Rotation paths and how fast each direction turns (degrees per step):
Each turn is a multiple of 5 degrees from 10 to 175, or 0.
Each row of a path follows its step; steps can be skipped.
Path 1:
step 0: [ 10  -4   7 -12   7  -5  -2  -9   1  -1   2 -14  -6  -8  -7   1  -1  -9
  14   7   1  13   4  -3  -4  13 -16  -2  -2  -1   5   9  -2  14   7   6
   3   9  -6   0   4]
step 1: [  8   2   7   8   4  -5   6   5 -10   2  -3   7  -1  -3  10  -8  13   5
   7   1  -9  15   4   8  -9   1  -4  -8   8   5  -5  13  -8   9  -4  -9
  12   4  -8  -4 -12]
step 5: [-21  -1 -10   3  -2   2  -6   0  -1   2   2   0   8   1  -4  -7  -5  -4
  -4   9   5  19   5  -8  -5   0 -21  -4  -2   2   5  13   2   7  -7   3
  -2  10  10   1   4]
step 7: [  5   6 -10   4   0   4   0   3  -7   2   4  -2  11   3  12  -7  -6   2
   2  -1  -9  11   7   4 -10   4 -21   5  -3   5  -4  20   9   2  -5   4
  11   2  -6  -8  -6]
step 10: [  1  -7   0   9  -4   0   3  -6   5   7   0   6  -5   3   4  10 -10 -19
  -1   3   2   9  11  -6   5   4 -12 -17  10   5   7  10 -14   3  -1  -5
  -1 -12  -4   0   4]
step 12: [  2   0   1  15   7  -6  12   2  -7  -2  -2   8  11  -1  22   2   3  -5
   1   5  -1  10   6 -10   1  -3  -6 -12  -7  -8   0  14 -13  -5  -8  -4
  -1  -6   2   5  -1]
step 13: [ -7   5   4  -5   2   3  -3  -5  -9  -3   8  -6  11  -6  -3  -1 -13   1
   8   7   3  13  -3 -11  -3  -2 -22  -5  -8  -6   5  11  10   1  -1  16
   6  -2   5  -1   1]
step 14: [  0 -11   9  13   3  -2  -1   3 -12   2  12  -1   5   6  10  -4  15   3
  13   3 -13  12  -6  -7  -7 -10   7  -5   1   4  -2  17  -3   2  -6   9
  -5   0   1   0   1]
step 17: [  9 -16  -2  14  12  -3   9   1   2  -6   3 -10   0  -5  10   0  -3  -5
   8  -5   9   4   4   5   6   6  -7  -3  -5  -8 -13   9   6  15  11  -9
   4  -7 -10  -3   0]
step 18: [ -7   9   3   5   4   8  -3  -3   0   4  -2   0   0   4  19   1  -7 -11
  -7   1   6  15   8  -5  -3   5 -19  -7  14  -2   4  13  -5   4   1  -5
   1  -5   0   1 -14]
step 19: [  2  -3  16   2  13  -4   2 -11  -9  -2   7 -13  -3 -13   0   2  -4  -5
  17   2   8  12  -6  -7   1   1   0  -9  -7  -9   2   6  -5   9  12   6
   1  -4  -2   4  -9]
Speeds:
[-4  4  1  4 -1  4  0 -2  2  0  0  2  0 -1 -2 -8  3 -2 -2  0  1 -2  1  0
 -5 -2 -1  0  1 -2 -2  1  1  1 -2  2  1  1 -4  0 -1] => 170
[ 2  3 -1  3 -3 -1 -1  3  5 -7  1  2 -2 -4 -1  3  3  2 -1  0  1  3  0  2
  2  2 -2  0 -1  1 -1  3 -1 -2 -2 -2  3  3 -1  3  2] => 70
[ 4 -1 -1 -2  1 -1  1 -3  2 -3 -2 -1  4  1 -7 -1 -4  1  2  0  4  0 -3  0
  0  2  0  3 -1 -2 -6  1 -1  2  0  2  1 -5  0  1  0] => 170
[ 5 -2  2 -1  1  0 -5  0  4  1  1 -2  2  3  3 -2  1  1  2  0 -2 -1 -1  1
 -2  2 -2  2  2  2 -1  0  3  0 -3  0  0  3 -1 -3  6] => 45
[-6  1  0 -5  1  0 -3  0  1  2  4  4  1 -3 -1  3  0 -1  2  3  4  1 -2 -4
  0  3  0  1  2  4 -1  1  1 -2  2  0 -3  2 -5 -1  0] => 135
[ 3  2 -4 -1 -2  3 -2  3  0  2  0  2  2 -2  1  0 -5 -4 -1  0 -5  2  0 -4
 -1 -1 -3  2  0 -3 -2 -2  0 -3 -2 -5  0 -3 -2 -1  0] => 135
[-3  2 -2 -1 -4 -1  0  0 -2  1  0  2  4  0  2 -1  1  3 -1 -3  0  4 -2  3
 -2  2  0  0  6  3 -3  0  0  2 -1 -2 -1  1  6  1 -3] => 170
Path 2:
step 2: [  8   7   3  14   9  -3  23   2   8  -5  -1  11  -9   0 -11  -8 -10   2
  -5   9   2  -2  -7   4   0   1   6   8   6   2  -3   1  -1   6   5   5
  -1  14   0  -5   1]
step 5: [ 11   0 -10   6  -5 -16   3   0  -9  -9  -3   2   8   1   4  -2   2  -3
   4   4  -6  -6  -8  -3   0  -5  10  12  -5  10   7  -4  11   4   5   5
 -11  12 -11  -9  -3]
step 7: [ -2   3   5  -3  -6   0   5  -9   6  -3 -10  -1   2  -9  13  -7  -1  -2
   7   6  -8  -5  -2   0   1   2  -8   1  16  -8  -4  -8  -8   2 -12 -13
  -1  18  12  -1  -7]
step 9: [  3   3  -1  -1  -3 -11  13  -2   1  -9  -7  -2   1  -4   0  -4  -8 -13
  -2  -4  20  -5   7   4   8  -9   4  10 -13  -3  -1  -5   0  -8   7   1
   8   9 -10  10  -5]
step 10: [  4   5   8  11  -8  -2  15  -2  14   4  10   3   2  -8  -7  -7   4   3
   4   2  -5  -9   5  13   9   5   0   2   8  -3 -11  -1  -2  15   3   0
  -6  11 -10  -2   3]
step 11: [ -5   1  -8 -14  -9  -7   0 -10  -2  -3   2  -5   5   5   9  -5   1   1
  -3  14 -15   1   3  -1 -12   7  -1  12  -4   4 -11  -7  -2  -1   2 -12
 -11   6  -8   2  10]
step 12: [-13   8  -6   2  -3  -7   7  -4   4 -15  -9   4  19  11  -2  -5   9   9
   9  -7   7  -7  -7  -3  -4  -5   9   6   0  -5   8  -3   2  -1   3  -9
   8   1   2   7   1]
step 13: [ 11   3  -5  11 -11 -17  13  -2  -9   0   0   8  -7   1  -1   0  -5   4
  13   9  -1  -6  -2   1   8  -5   4   8  -1  -2   2  -2  -7   0   2   3
  -1  12   9 -10 -13]
step 14: [ -7  12  -1  -2  -1  -2   8  -6   2   1   2  -2 -10 -12  -3 -12  -8  -8
  -3   6   0 -16  -5  -6  -4   3  -5  14   0  -1 -12   5 -15   4  -1  -1
   0  -7   4  -3  14]
step 16: [  0  -6  -6   3   1 -17   2  -9   3  -8  12  -1   1   3 -15   1  11   1
  -3   3  -3  -6   0   5  10 -11   5  10  -6   6   8   4  10  10  -1  -6
  -1  13   0   2   5]
step 17: [  1   3   4  -1  -4 -11   9  -6  -3  -5   6   6   9  -5   4 -14 -13  -5
  10   6   3  -2   8   2   0   3   2  14 -14 -10  -1   0   1  -8  -1  13
 -11   3  -6  12   5]
Speeds:
[-1  1  0 -5  5 -1  0 -4  1  5 -3 -2 -1 -2  1 -1  3  2 -1  4  0 -1 -2  0
  0  4 -1 -5  1 -5 -2 -3 -1  2  1 -3 -1 -1 -2 -1  1] => 95
[ 3  0  0  0  2 -1  0 -5 -2  0 -4 -2  5  4 -2  1  2  3 -1 -1  3  1  1 -3
  1 -6 -4  1 -1  1  1  4  2  1  0 -1 -2 -1 -1  0 -2] => 95
[ 3  0 -2 -3 -1 -3 -1  0 -1 -3  3  2 -4  0 -3  3 -3 -1  1  3 -1  1  0 -3
 -4 -1  1 -4  0  1  1  5  0  2  1 -2 -4  2 -2 -3  4] => 130
[ 4 -3  3 -3  3 -2 -2  0  4  2  1  0 -2  1 -3 -3 -3  1  1 -3  3  2  0  3
  0  3 -1  5 -1  2 -1  1  3  2 -2 -3  3  2 -4  1  0] => 55
[-2  4  3  5  2  3 -2 -3  2 -1  2  1  0  1 -5  2  4 -1  1  1  1 -2  1  0
 -1  2  0  3  3 -2  2  2  2  3  3 -1  3 -3  0 -1  5] => 175
Path 3:
step 0: [ -4   5   1   6 -13   1   4   4   5  -4 -11  11  -2   6  -1  13   7 -14
 -14  12   6  -6   6  15   2  -1   6   0   1  15  -7  -4   4  -5  11  11
 -11   2  -9   1  -9]
step 2: [  5 -10   8 -11  -1  -1 -12   5  -5  -2 -25  -1   2   5   3   1  -2  -2
 -15  -2  14 -10  -1  20  13  -5   6  -5   0  -3  -3  -3   8  -7   1   8
  -6   0   0  -2  -4]
step 3: [  9  11  -1  15 -10   9   1  -4   2   4 -17  16  -2   2   4   0   3   7
  -7   3   5  -9  -5   1 -15  -3 -13   3  -3   3  -3 -12   7  -8  13  16
  -1   3  -1  -2  -4]
step 4: [ -3 -10   3  -1   4  -2 -10  -8  -7  -8 -25  -3  11  13  18   6  -2  -5
  -6  -1  -1   3  -4  -3  -1   3  11   6   6   7  -6  -9   7   4   3   8
   3  15   4  -9   3]
step 6: [  2   0   7  16  -5  -3  -6   7   5  -6 -14  12  -1   3  11   9   0  -6
   1   2  -8  -5   3   2  -8  -8   8   9   2   5 -15  -4 -10  -4  -6  23
   3   5  -3  -8  -4]
step 14: [  4   3   3   4   5  10 -15   7   3 -11 -15   0  -3   4   4  -9   3 -16
  -4   4  -2 -11  -4  -7 -10   5   8   8   1  -1   5  -3   4   5   2  14
   7  14   0 -17  10]
step 15: [  7   2  11 -13  -4  -4  -5  14  -7   4 -12  -5   7   6  -2  11  -3  -2
 -12  12  16   4  -4   4   3  -5   3  -8 -13  -8  -4   1  10  -7   6  11
   6  11  -1  -7  -8]
step 16: [ 12   8   3  11   0   4   3   8  15  -6 -19   6   1   5   8  -2   2   3
  -6   8   6  -3 -10  -1 -12  -7  -4  15 -12  10   2  -7  -1   2  -2  10
   8  -8 -10  -8   0]
step 17: [  5  -3   7  -2  -2  -2  -6  -5  -2  -6 -10  -7   6   3  11   6   9 -15
 -11  18   0  -3  -6  -8  10   2   5  -5   5  16  -6   0  13  -1   4  10
   8  17  -9  -2   0]
step 18: [ 17  -2  -7  -3   7   0   0   9   6   2  -6   2   5  18  -4   2  -2  -4
 -16   3   4  -9 -10   1  -4   3  -9  -2 -10  -4 -19   3   7   1   1  12
  15 -12   2  -3  -2]
step 19: [  6  -1  11   3  -3   3 -12   0   8  -8 -14   1 -11  -1   7  -4   9  -9
 -19  -1   6  -7   2   0  -1  -8   4   6   1   5 -13  -4  -9  -8  -9  13
  -1   9 -16   1   5]
Speeds:
[ 4 -1  3  5 -4 -1  4  1  0  1 -1 -1 -2  1  2 -3  3  4  2 -2  1  1  3  0
  2 -4  0  0 -3 -3 -1 -1 -3 -3 -1  2 -3 -1 -4  1 -3] => 110
[ 0  1  1  3  0 -2  0  7 -2  0  3  0  3 -2  0  0 -2 -2  0  3 -2  2  0  3
  1  1  4  3 -3  2  5  3 -3  1  3  0  2  1 -2 -2 -2] => 45
[ 1 -4 -3 -5  3 -2  2  0  1  0 -2 -2  4  2  0  0  0  4 -2  3  1  2  1  2
  3  2  2  2 -5 -3 -2  0 -1  0  1 -2 -3 -2  5  0 -1] => 135
[ 1  2  2  2  5  1  0  0 -2 -1  2  2  0 -1 -4 -1  1  4 -1  3 -1 -1 -2 -3
  3 -4  2  5  4 -1 -5 -4 -2  2  2 -1 -2  1 -2 -3  2] => 140
[ 3  1  1 -2 -2 -2 -1  3 -3  0 -1 -4  2 -3 -1 -3  2 -6  0  2  2 -2  4  0
  2 -1  0 -2  2  3  0 -2  4 -1  1 -4 -5  1  0  1  2] => 145
Path 4:
step 1: [  1   3  -8 -12   6   5   2   8   5  12   6  12  -6  -1   2   0  -3  -8
   4   1   4  -6   1   9  15  11  14   7   3  -3  -6  -5  11  -3  -7   7
  -1   3  -8  -8 -10]
step 2: [ 14  -4   6  14   5   4  -3  -1   1 -12   0  -3   9  12  -3  -5 -19  -1
   3   7   5   4  -2   0  -4   9 -10 -11  10   3   2  -4   3   8 -11  -5
   6   0   2   0   0]
step 4: [-10  15  -2   3  13  -2   1   1   0   8  -6   3   2   2   4 -12   5   0
   3 -11   5   3   4   0 -17   5 -10  -4   3  -6  -2   5   4  -3  -3  19
  -8  -2  -8   8  -7]
step 5: [  1  -9   9   8  -1   1   0  10  16   4   8  -8  -9  -5   7  -1  -2  -3
  -2   1  10  -4   2   0  11  -9  -2   0   4   5   4 -13   4   0  10   7
  20   5  -4  -3  -5]
step 6: [  6  -2  -6  -3  13  -3  19  -5  -6   1  -1   0  -5  12 -12   1  -1   9
   1  11   7  -4 -10 -11   3   9  -4  -4  -9 -11   2  -5  -4   2  -3  -9
  -6  10  -6  -4   0]
step 8: [  2   5   6  -3   1   1   4  -7  -4  -2  10  -2   3  10   3  15   3  -1
  12  -4  11   8   8   7  -3  -2  -3 -17   0  10  -2   7  -7  11   8  13
   2   7   4   9  -3]
step 13: [ -8  -6  -6  11  -7  -3   1   4   1   7  17   7   9  -3  -2   0  -7   2
  -4   1  15  -3   5  12   8   4  -1  -5   5   5 -11   4  19  -5   1  -4
  -7  -2   6   2   6]
step 14: [  1  11  15  -3   9  16  -5   1   4   0  -2   3  -8   2   2   6 -11   3
  17  12  -4   2   9 -11  -3   9   5  -5 -10  -5  -1   0   4   7  -4   0
   2  -4   9  -3  -1]
step 15: [  6  -2   6   9   7 -13  -8   0 -10  11   5  -8   6   8   4 -14  -1  -2
 -13   6   0  -3  12  -1  -4   3  -6  14   1   0   8   5 -15  -7   1  -1
   4  -2   2   3   2]
step 16: [  3   5  -1  -3   3   2   4   5  -1   5  -5  -2 -12   0  -3   5  14   9
  -8  -7  -1 -14  -1   4   5   7   7  -5  13  -2 -19   0   5   1   0  20
   2   6   2   0  -2]
step 19: [ -8  10  -8  -4  20   1  -7  -6  -6   8  -3  -7  -1   9  10  -3   4   4
   5  -8  16  -9   6   1   0   9   1   5  -1   6  -1  14   7   5  -1 -11
  -5  -3  -5   2   2]
Speeds:
[ 1  0  2  4 -3 -1  3  2 -1  1  3 -3  0 -1  1 -1 -3  3 -2 -4 -2  7  0  0
  5  0 -3  1  3  2  0  1 -2  1  1  1  4 -3 -1  1  3] => 140
[-1 -2 -2  3  1  1 -1 -3  1  0 -5  5  1  2  1  2 -5  4  0 -2  3  4 -1  3
 -1 -1  5  0 -2  3 -2  0 -2 -4  0  0  1  2  1  1  1] => 70
[ 5 -1 -2  0  1  0 -2 -3 -1  0 -5 -3 -2  3 -2 -2  1  2 -3  4 -1  0  3  0
  3  1  3  0  1  1  4  3  0  4 -5 -3  2 -1 -1  1  1] => 85
[ 1  2  0 -4 -2  1 -3  0  0  2 -1  3 -1  3  3 -4  5 -2 -2 -2  3  2  0  2
  4 -1 -5 -1  0  3 -3  0 -2  0 -1  1  2  5  0  0 -2] => 95
[ 2 -1  3 -1  2  3 -4 -2  4 -2  4 -2  2  2  0  0 -4 -1 -1  1 -2 -1 -1  0
  2 -1  0 -3  0 -1  4 -1 -6  0  3  2  0  0  0  0 -5] => 115
[ 3 -4  2  0  3 -1  2  1 -2  1  0  0 -1  2  4  3  2 -4  2  2 -2  3 -1 -1
 -2 -2 -2 -4 -4  1  2 -4 -1 -1 -2 -1  5  0  4  0  4] => 120
[ 0 -1  1  4  3  2 -3 -2 -1  4  3  2 -4  1  0 -1 -3 -2 -3 -4 -3 -2  1  1
 -4  4  0  0  3 -3 -3 -2  1  1 -3 -1  3  0 -1 -4 -1] => 25
[ 3  3  6  1  1 -2  1  0  1 -2 -1  3 -3 -1 -2  2  2  2  0  1 -3  4 -3 -3
 -1  2  1 -4  0  1 -4  0 -2  3 -2  3 -4  2 -3  2 -1] => 175
